One turn sends every row of this set to another row. A few are shown first. Where does it send the rows asked after them?
Riki: [ 10  41  -3  12  10  -8   5  27  13   5  -7  -8  -4  -8  19 -38 -14 -15
 -18   8 -18  -6   3   4 -27 -27   8 -19  -5  10  16   2  26   3  10 -45
  -4 -29   8  -9  52  23]
fipe: [  0  31   5   9  36 -22  -5   3  15  23  -6  11  -1  -9   8   3 -20 -14
  -1  11 -19  20  -2 -20   9 -10  -2 -13 -24   6  15 -28  29   6 -25 -11
  -4 -26   1   5   7  -8]
Zevat: [ -7  40   8   3  14  -2   0  47 -25   7   4  -4  -1 -22   2 -16  38 -25
   7  13 -10   9  -6 -14 -34 -24   8 -20 -13   8  -2  -4  20   6  -8   1
 -25  -6   1 -30  40   1]
fen: [  6  25   4  15  23  -2  -5  66  -8  -6   0   0   0 -10   7   7  32 -17
   7  13 -22  40   9 -13 -25 -17   1  -9 -24  11  24 -10  27   3 -12  -8
 -28   4   4 -23  51  -7]
Tulal: [  4  44   1  18   7 -13  10  27  36  -3 -34  -3   3   0  15 -25 -11 -19
   3  11 -23  15  15  12 -19 -27  19 -19 -17  18   9   7  17   3   0 -39
  -5 -17   6  -4  56  12]
Nat: [-36  35 -20  12  14  -7 -13  36  51  25  -6  -3  -2  -9  15 -61   6 -10
  10   7 -27  14   5 -20  16 -17  -6  -8 -21  11  13 -19  24  14  -4 -29
 -15   7   6 -17   3  19]
Tuk: [ 13  32  -3  17   3 -11   9  40  18  -4 -23   5  -2  -4  15 -29 -20 -20
 -19   1 -15   2   8 -11 -25 -22  -7 -16 -23  -6  13  -3  20   9   7 -45
 -19 -30   7  -4  54  21]
Zeg: [  8  30  39  16   0 -19 -37  40  32  -9 -19  16   8  -8  -2 -24   8 -18
  17  28 -28  17  12   1 -13 -25  19  -8 -29  15   8 -30  -4   4  -5 -14
 -21  23  19  -3   1  11]
Livif: [ 23  12  35  11   5  -1 -42  41   0   2  16  -6 -13  -6  10 -42   0 -12
  -7  24 -25 -12   1  -2 -26 -19  11 -20 -14   7  26 -36  25  10  -6 -23
 -24  10  15 -12   1  21]
Zis: [ 14  25 -11  16   6   0   0  28  14  -6   8 -19 -10 -13  26 -12   8   2
  -3   2 -13  12 -23 -12 -13 -15  36   6 -16 -34   9 -20  39   1  -7 -18
 -18  11   3 -18  -7  15]
tav: [ -3  30  -1  16  22  -5   6  51 -25   7  -3   3  -8 -12  10 -10  25 -21
   1  16 -20  19   3 -24 -26 -17   8 -17 -29   9  18  -7  10   2   8  11
 -33   6   2  -4  44  -4]
tokab: [-14  31  -4  14  18   3 -12  15  51  32   1 -17 -23 -19  22 -47  10   5
  26  17 -20   5   1  -7  21 -21  17 -14 -15  13  21 -27  45   9  -6 -27
 -12  10   4 -18  19  27]
mef: [  0  39  -1  13  16  -5  -5  26  20  -6 -15   9   9   3  15 -57  17  -2
  23  15 -31   3   3 -22 -18 -15  13 -17 -12  30  41  -3  23 -12   6  10
  -2 -27  13  -1  31  14]
doda: [ 17  19  37   6  14 -34 -38  37  13   4  17   1   0  -2  10 -41   0 -17
   9  30 -28 -10   1   5 -29 -20  30 -17 -17  19  28 -31  22   6  -7 -23
 -23  22  21 -21   6  11]
megol: [-20  29  -2   6  23 -21  10  17  37  25  14  15   6  -3   0   0 -15 -34
  15   2 -13   1  -2   0 -14 -12   4 -16  -7  19  25 -28  14  21 -32  -7
 -12 -15  11   2  14 -11]
fasok: [ -7  24   4  19  18   3 -22  15  20   2 -19 -18  12   4 -10 -46  16  -9
  27  18 -31  12   5 -12 -32 -11   8 -23 -15  24  29 -12  26   7 -14 -16
  12 -33   2 -17  34  44]
dal: [ 10  24   7   1  11  -7 -30  58  23  29 -12  -9   1 -16  32 -34   9   7
  27  25 -20  19 -34 -38 -37 -24   1 -21 -20 -15  22 -23  39   1  -1 -10
 -14  24  -3  -2  13   0]
vil: [ 21  19   1  21   9  -6 -13  42  28 -10 -16  18   4  -3   4 -25  15  -3
  24  14 -20  11   2 -34 -19 -11  -6  -5 -19   5  56 -27  27   1   2  -8
  -7 -29  21 -12  52  36]
zefit: [-21  33   0   9  18 -29  -9  38  67  22  -1  -7  -1  -8  21 -49   8  -5
  34   9 -21  15   4 -15  14 -16  10  -5 -34   6  11 -27  45  16 -21 -35
 -36   7   2 -24  19  13]
pid: [-20  32  13  14  34  -5 -34  43  17  14  -5  -2   6 -26   3 -33   1   1
  35  -1 -29  30 -21 -33 -31 -28  -9 -11 -23  -1   2 -20  22  -6   6 -23
   5  23   3  -4   8   0]
Bevir: [-18  29   2  15  16   5  -6  35  52  20  26  -9 -16 -24  14 -47   8   2
  21  -6 -13   2   1 -19  12 -20  -8   1 -17   2  14 -38  43  16  -7 -36
 -34  -5   5 -12  19  26]
dok: [ 17  28   1   6  29 -13  -9  19  16  29   4  -3   1  -5  16   1   2  -8
   0  21 -14  16  -9   0   3 -10  -5   5 -10  -2   7 -21  46  11 -34 -10
  -8 -37  -1  -8   7  -2]
tuv: [ -7  25  -8  14  -7  -1   6  27  43  -4  10 -18   2 -14   8  -3   8 -17
  14  -2  -5   7 -22  -1 -32 -18  46  -3  -8 -21  12 -28  21  15 -18 -26
 -17  21   8 -25   4  21]
podi: [-19  13  11  13  20 -12 -19  61  38  18   0  -8   0  -7  11 -32   4 -15
  54  -1 -20  12 -19 -17 -53 -19   5 -20 -24  -2  15 -21  26  14 -13 -14
 -20  35   7 -10  22  -7]
nor: [ 15  21  38   9  -2  -2 -40  51  10  -9   4   4   3  -5   8 -43  -1 -14
 -12  17 -28   1   8 -15 -23 -18  -2 -20 -27   4  14 -36  17   9 -10 -23
 -35   4   6   1 -11  10]
tona: [  9  32  24  12  12  -3   0  30  28 -16   1   1   5  -4   7 -48  25  -4
  45  -1 -16  -8   4 -17 -29 -13   6 -11 -21  13  17 -13  44   1 -20  -1
 -28 -43   6 -13  45  15]
pebub: [ -1  20 -14   4   9  -9   3  28  32  35   4   6   0   1   9   2   2 -31
   9  21  -4  -5 -10  11 -15 -12   1  -6   5   7  26 -23  24  25 -35  -1
  -6 -21  13 -13  13   2]
bolak: [-14  16 -10  25   5   2  -9  34  61  27 -14  -3 -23 -13  12 -32   8  -6
  26  11 -14  12   6 -17  19 -15  -3  -2 -30  -6  18 -36  29  23  -6 -27
 -29   9   9 -13  23  38]
gud: [ -4  32  11   2  10  -3 -13  40  -7   8  -7 -12   9 -21  -7   7  28 -23
   5  26 -15  32  -5 -21 -35 -24  13 -38 -16  17  24 -21  22  12 -21 -22
 -10   6  -6 -34  52  12]
rel: [ -7  34   9  11  28  -6  -4  43  -2   6   5 -17  10 -10   3   5  21 -18
   5  22 -30  46  10 -18 -31 -20  18 -27 -25  31  31 -20  18   4 -10 -16
 -21  10 -11  -6  51  -1]
tamaz: [ 10  24  -8   2  17 -32   5  27  27  41   5   0   7   6  20  -4  -5 -22
  -1  29 -11   3 -12  -8 -11  -5   3  -1 -13  -2  22 -27  30  22 -28   1
 -25 -26   0   7  13  -2]
zesa: [ 13  26  42  17  -4  10 -39  45  25 -13  -6   6   3 -11  -2 -28  11 -13
   4  18 -27  14  15   1 -16 -25   2  -6 -22  10   0 -33   6   6  -9 -17
 -27   5   9   8  -6  14]
doku: [  7  39   7  21   7  -6  12  40  34 -12 -16  -5   4  -2  13 -24 -10 -17
   0  -4 -19  14  18   8 -25 -24   1  -7 -23   4  -2   0  22   7  -4 -46
 -23 -32   3   3  56  13]
ditub: [ 15  44  10   7  13 -31  13  31  28   1   3  -5   4  -7  21 -31 -13 -14
  -1   6 -15  -4   3   3 -31 -29  19 -16 -11  11  18  -4  35   3   0 -50
 -19 -27   7 -13  65  13]
Fufaf: [ -3  17   6   9  15  12 -23  54  31  31   1 -24  -8  -8  25 -35  15   0
  45  19 -19  12 -27  -6 -47 -23  13 -20  -8   1  20 -18  38   8  -7  -4
 -11  30   1  -1  17   2]
gen: [ -1  29  13  16  29 -27 -12  39  37  -9   9  -6  28   5  -3 -39  11  -6
  28   7 -32  21   9 -28 -36  -6   2  -3 -26  21  38 -25  31   3 -13 -24
 -20 -38   3  -4  46  28]
non: [  6  29  24  10  26   4 -33  49  21  18   8 -11  -1 -31  18 -23  12  15
  35   7 -20  27 -29 -35 -32 -29  -9  -4 -20 -15   4 -31  41  -5   4 -21
 -14  13  -2   5  18   6]
Gof: [ -3  32 -15   7   0 -26   8  28  28   4   8 -19   7  -5  24 -22   3 -12
   2   8 -14   4 -27 -15 -28 -13  51  -5 -17 -24  10 -20  25   8 -10 -17
 -26  20   0 -16  -9   9]
pasu: [  3  18  12  14   3 -21  -8  21  20  -1 -34   7   3   2  -2 -42   4 -16
  31  14 -15  -5  -1 -41 -31  -6   6 -34 -39   1  31 -23  26  12 -15  -5
 -21 -29   4 -14  45  33]
pubiv: [ -7  27  -4  23  11  12  -3  23  31 -24   8  -9  -3 -20   6   2  -3  -4
   5 -18 -19  33  -9 -12 -12 -18  29  -1 -16 -17  14 -31  25   0 -13 -35
  -5  17   5 -16  -5  10]
lupa: [-19  10  11  25  23   5 -27  46  25  16  -9   2 -13 -22  -3 -18   0 -10
  51  -5 -18  18 -19 -23 -39 -23  -6 -17 -25  -7  12 -28  16   9   2 -19
   0  34  14  -8  22  11]
vefat: [ 19  20  45  17   8 -23 -37  37  28  -2   3   7  -4 -10  -1 -18   9 -15
  27  29 -21   0   7  12 -20 -24  31  -6 -22  15  17 -37  11   8  -8 -19
 -22  24  26 -16  16  21]
fepu: [ -5  24   7   9  26  -8  -3  13  26  12   3  22  -5 -15  -5  16 -12 -24
  15  -5  -9  10   0  -5   1 -14 -11 -11 -11   7  15 -33  29  16 -38 -17
   0 -24  14 -16  16  -8]
lufon: [-14  28  -6   6   8 -23 -14  33  47  25  -5   7 -12 -18  23 -50  -3  -4
  12   9 -14   0  -6 -39  19 -19  -3 -20 -27  -4  30 -36  42  13  -8 -34
 -25  10  10 -29  18  19]
Kof: [-11  37  21   1  12 -16   2  34 -13  13   8 -10   5 -25  -3  -6  23 -24
   7  19  -9  10  -9 -32 -42 -22  16 -36 -24  11  11 -24  17  13 -10 -10
 -36  -1 -10 -15  52   8]
Lorim: [-20  30 -11  13   2 -12   4  24  42 -13   2  -5  12 -11   5  -5 -10 -20
   7 -11 -18  23 -14 -18 -24 -16  41 -14 -18 -10  19 -31   9  10 -14 -34
 -13  30   4 -14  -4   7]
zap: [ 20  36   6  14   1 -23  11  28  35   0 -28   3  -4  -7  18 -14 -12 -17
   6  13 -12   2   4   5 -22 -29  21 -20 -18   5  23  -7  25   7   0 -45
 -12 -15  12 -14  71  20]
Dobe: [  1  33  -8  16  15 -14   1  26  19 -18   7  -7   3 -12  23 -13 -10   0
  -8 -11 -24  29 -15 -29  -9 -13  33   0 -29 -25  12 -24  30  -6  -5 -28
 -19  15  -1  -7 -11  -1]

dal turns into non
bolak turns into zefit
Lorim turns into tuv
Now these:
tona turns into mef
Tulal turns into zap
zesa turns into Zeg
fen turns into rel
tamaz turns into dok

